One hidden turn or mirror swaps the rows below in pairs. Which row is each named row swapped with?
The rows were stretched afterwards, more along some directions than others.
nosur: [ -8 -15  13   8  24  -6  -1   9  -6  24   7  10   2 -13  -4   0  -4 -18
 -21   0 -11  -7 -20   5  14  -4  -4]
tuvas: [  7  12   2  -2   9 -13 -14   4   5   5 -19   2 -19   4  -8   7 -15   3
  -5   0 -14  -9 -13 -18  -9 -11   6]
Fop: [-12  -3  19   5  15   4  -8   6  -7 -28  22  35   4  18  -3  -1 -26 -10
  -7   2 -11   3 -16 -28  11  -3 -26]
mabub: [  2   2  12  11  14 -20  -9   2   0 -14   3  16  13  26   0 -11 -25  -7
  -7  10 -22  -1  11 -19   8 -16 -11]
nin: [ 15  -5  24  -4  25  23  11  -8 -13 -13  14  33   4  14 -25 -12  12  -8
 -32  -7 -10   1   6 -21   8  24 -27]
kek: [-16 -12  17   1   2 -14 -14  -1  -7   1 -17  17  11  -7 -17   0 -21   1
   4  -4  -6  -4   7  10   0  -7   9]
movur: [  3  -5  14  34   1  -9   3  17 -24   8   3  25  23 -25  18 -17 -15 -19
 -44  -2   2  21  10   4  17  -5   4]
divig: [-15   2  -5   7  15  -8 -14  -7  -9   3  -4  -1   2 -20  23  21 -23 -16
 -21  -4  -2  30  -8 -19  -1 -13   9]
muk: [-10 -10  21  19  28 -15 -20  -5   0   4  25  -1   6  12  12   0 -18 -28
  -4   8 -11   0   2 -23   1  -7  -6]
zap: [ -7 -11  14  20   7  -3 -14   0  -7   7   7  13   2  17   4 -13 -21 -30
   2  12 -11 -11  -9 -22  19  -7  -6]
zus: [ 16  10  14   9   2 -16 -15   4  -7   6   5  13  -4   1   4  16 -17 -14
 -24  13  -7 -22  -7 -12   9 -23 -25]
fami: [ -3 -19   3   2   5  -1  14  -1  -7   2   5   1   7  11   3  -6   2  -4
 -21  18 -16 -19 -10 -25   8   2 -25]
mib: [ -9  -7  15  -5  -8  -9 -11 -10 -16   2 -30  15   1 -11  -4  12 -17   0
   5 -10   1 -10   3  12   0 -10   6]
fuvik: [-15   6  17   7   8 -19  -7   8   0 -10  -3  18  18  11  25  -5 -23 -33
   8   8  -9  23   4   6  11 -16   6]
rudu: [-12   8  16  16  -1  -7  -1  -1 -24  -8  15  17   9   1  45   6 -17 -29
 -22   0   2  11   2  -9  -2 -17  -5]
pesa: [  6 -12  -2   3  -7  -6  12  -3 -21   9 -22   6   7 -23   5  18   9  11
 -57  10   8  -7  22   7  -3   5 -16]
fal: [ -5  -2   6   4  20  10  -8   6 -22  19 -13  -1   9 -23  -1   2   8  -3
 -57   7   1   3   6  -2  -4  -9  -1]
duzud: [  8 -28   9  -3   2  -7  10  20 -13   5  -7  -3  11 -20  -4   1   0  10
  -1  -5  -2   3  12  15   4   2 -10]
meb: [  0  16  11  -4  10  -9   6  -5 -13 -11 -31  24 -16 -10  -1  12  -6 -18
  -3 -20  -1   5   1   2   2  -1  17]
fur: [ -5  -2   6  21  21 -21  -5  -1  -9  18   5  11   8 -31  -3   0  -1 -23
 -54  16 -22   4  -5  -2   9 -21  -1]
zoli: [ -9   9  22  16   8 -25 -14   2 -20  -4  21   7  11  -8  18  -4 -15  -9
 -37  16 -17   1   9  -3   0 -28 -19]
puv: [  1  13  15  -7  15  -4   5  -6  -9  -1 -25  23 -14 -11 -16   7   3 -11
  -9 -14  -4  -2   6   5   2   5  11]
rig: [  9   8  16  26  -3 -18   4  17 -20  10  -4  31  17 -29  18 -12 -19 -18
 -39  -4   0  23   4  14  15  -8  11]
tez: [  7 -24   4  -2  -1 -15  14  21 -12   8 -10  -4  11 -22   0   5  -2   3
  -3  -3  -5   2   9  16   6  -1  -7]
tol: [ -1 -28  -1  10   3  -9  11  19 -24   0  -1  -8  13 -26   1  -2  -5   8
 -14   8   0   6  10   5   3  -6  -8]
nizi: [ -5  -3  16  11  24 -13   5 -13  -8  27   5  24  12 -17   6  -4   6 -31
 -49  -1 -14  -2 -13 -24   7 -10  -4]
dus: [  3 -33   2  -1   1  -6  13  22  -7  -5  -4  -6   7  -9 -12  -3  -5  14
  10   3  -6   0   8  11   4   8  -6]
zoza: [  1  20  12  -6   6  -7   8  -2 -11 -14 -32  23 -13  -4  -7   7   0 -11
  -9 -19   0  -2   3   3   1   1  10]
Gemu: [ 11   2  19  -2   8  13  15   0 -11  -9  16  36  -1   1 -17  -1  14  -4
 -19 -12 -21   1  -7 -14  22  13 -36]
mam: [ -9   1  26   9  22 -18 -27  -1   2 -13  17  13  -2  -3 -18   0 -22  -1
  -5  -5 -27  -6 -15 -17  14 -16 -10]
rular: [  4 -30  12  -2   3  -6   6  19 -15   3   8  -2  17 -16 -12  -4   4  10
  -3   2  -6   5  20  14   1   5 -16]
Dez: [  3 -13   3  -3  -7  -9  17  -5 -18   2 -18  13   5 -18  -7  15   3  26
 -38   7  -7 -12   8   7   0   6 -20]
toduf: [ -5 -18  -6  -4  21  -4   9  -3  -5  -1 -23  34 -10   0 -31  -1  -4  -5
 -18  -6 -20   5 -12 -25  17  -3  -8]
riz: [  0  22  17   9  -8  -6 -22  17   1  -3   7  13   3  20  30   2 -27 -11
  17   2 -11  12  -5  -6  13 -16 -10]
vof: [  7  -5  11  20  -4  -9  14  15 -29  17 -12  29  23 -31  11 -15  -7 -23
 -33  -4   8  14   6  12  22  -9   6]
damas: [  9  -2  14  26  -5  -4   9  13 -29   9  -2  33  17 -32  21 -12  -7 -19
 -44 -11   7  20  13   6  15  -3   2]
Ded: [  7   3  17  24  -3 -15   2  13 -26  19  -4  27  28 -30  19 -13  -8 -22
 -45  -7   4  16   6   5  15 -15   7]
Fata: [  9   0   9  28  -4  -6   4  13 -29  18  -5  30  18 -34  19 -11  -5 -20
 -51  -4   9  23  13   8  17  -6   7]
ral: [ -1  -6  12  28   0  -5   3  18 -26   8   4  30  22 -27  21 -14 -16 -24
 -37  -6   3  26   9   5  17  -3   6]
loke: [  1  13  11   0   6 -15   1 -10  -5  -3 -33  14 -12  -8  14  30  -9 -12
  -5 -23  -9  -5 -16 -17   2 -10   8]
Mun: [ -8 -12  19   0  -7  -7 -10  -4 -17  -2 -15  22   7  -2  -8   6 -21   3
   8  -1  -4  -3  10  11   6  -4  -3]
nomat: [  8 -29  11  -6   4  -6  12  16 -19   0  -1   0  12 -23 -10   4   1   8
  -9   1  -5  10  12  15   1   3 -14]
Zetu: [ -2 -10   9   2   9   7   2  -5  -8 -31  17  27   1  28 -30  -7  -4  -4
  18  -2 -17  -4  -5 -24  18  14 -22]
tum: [  6   5  21   2  32 -13   5 -18  -3  13   8  26  15 -26 -25   0  -1 -23
 -34 -18 -21   2 -10  -4  19   2   0]
nenav: [  1   4  13  12   2 -23 -11  14  -2  10  -9  -4  -2   3   2  16 -16   4
 -11  14  -8 -16  -5  -6   0 -26 -20]
fik: [  2   9  -8   9  -9 -10 -14  12  -4  15  -9   1  12  13  17   0 -13  -2
 -13  21  -5  -3 -11 -14  11 -18  -5]
pogof: [  7 -29   5  -4  -4 -10  14  15 -16   5 -16  -3  10 -22  -5   6   2   4
  -2  -3  -1   4  10  13   4  -3  -8]
kupid: [ -4   4  11  -2  20   7   2   1 -19  17  -8   6  13 -23   2   1  11   1
 -55   9  -4   4  10  -1  -7  -4  -1]
lamug: [ 10  -7   8  22 -10   0  12  15 -29  17  -6  29  24 -27  21 -14  -3 -21
 -45   1   9  17  13   8  16  -5   4]
rizu: [ -3  13  -1   7  -5 -12   3   9  -2   4  -6   7  -7   7  24   7 -10   5
 -17   7  -5   1   1 -10   5  10   0]
nena: [  7  10   8  22 -14 -15   6  21 -19  14 -12  32  16 -23  28 -10 -11 -16
 -34  -6   9  24  12  13  15  -4   8]
nes: [ -6  -2  32  19  10  10   3  -2 -28 -11  15  45  13   5  -5  -3  -4 -21
 -34  -3  -3   8   4 -21  13  -7 -32]
keruk: [ -2  -5  14   4  30   6  -1   1 -23  20  -2   5  18 -30  -5  -3  10  -4
 -62   6  -9   2   4   0  -3  -8  -1]
led: [ -4 -17  26 -16  12  10   2  -5 -14  20   8  21  16  -1 -27  -8  12  -8
  -5  -2 -18  -9   3  -2  13  10 -11]
kiso: [-10  10  14   0   6 -18   0  11  -8  10 -19  34  -2  -6  12  -4 -12 -23
 -18  -2  -3  13 -13  10  23 -12  -3]
biso: [ 13  19  20   0  -8  -5   0  -3 -18   4 -11  31  11  -7  34  12   1 -24
 -46  -2   6  11   4  -9  22 -16 -21]
Romid: [  1 -15   4   4   0   2  12 -11 -24   0 -13   8   4 -23  -1  14   6  19
 -54   3   2 -13  11   3  -2   9 -20]
Bepok: [  3 -25   7  -8   1 -11  13  18 -11  -3  -7  -3  14 -13  -7  -2   0  13
   6  -3  -4   6  12  14   2   2  -6]
bovur: [  4 -27   6   7   5  -9   4  17 -18  -5  -1  -5   6 -16  -3   5  -2   4
  -5  -3   2   8  11   3   4   3 -11]
zug: [  1 -14  38  18  37  14 -14 -18 -25   3  22  18  20 -12 -13   5   3 -22
 -40 -11 -18  -5   3 -22  10  -1 -16]

tuvas swaps with nin
rular swaps with nena
meb swaps with keruk

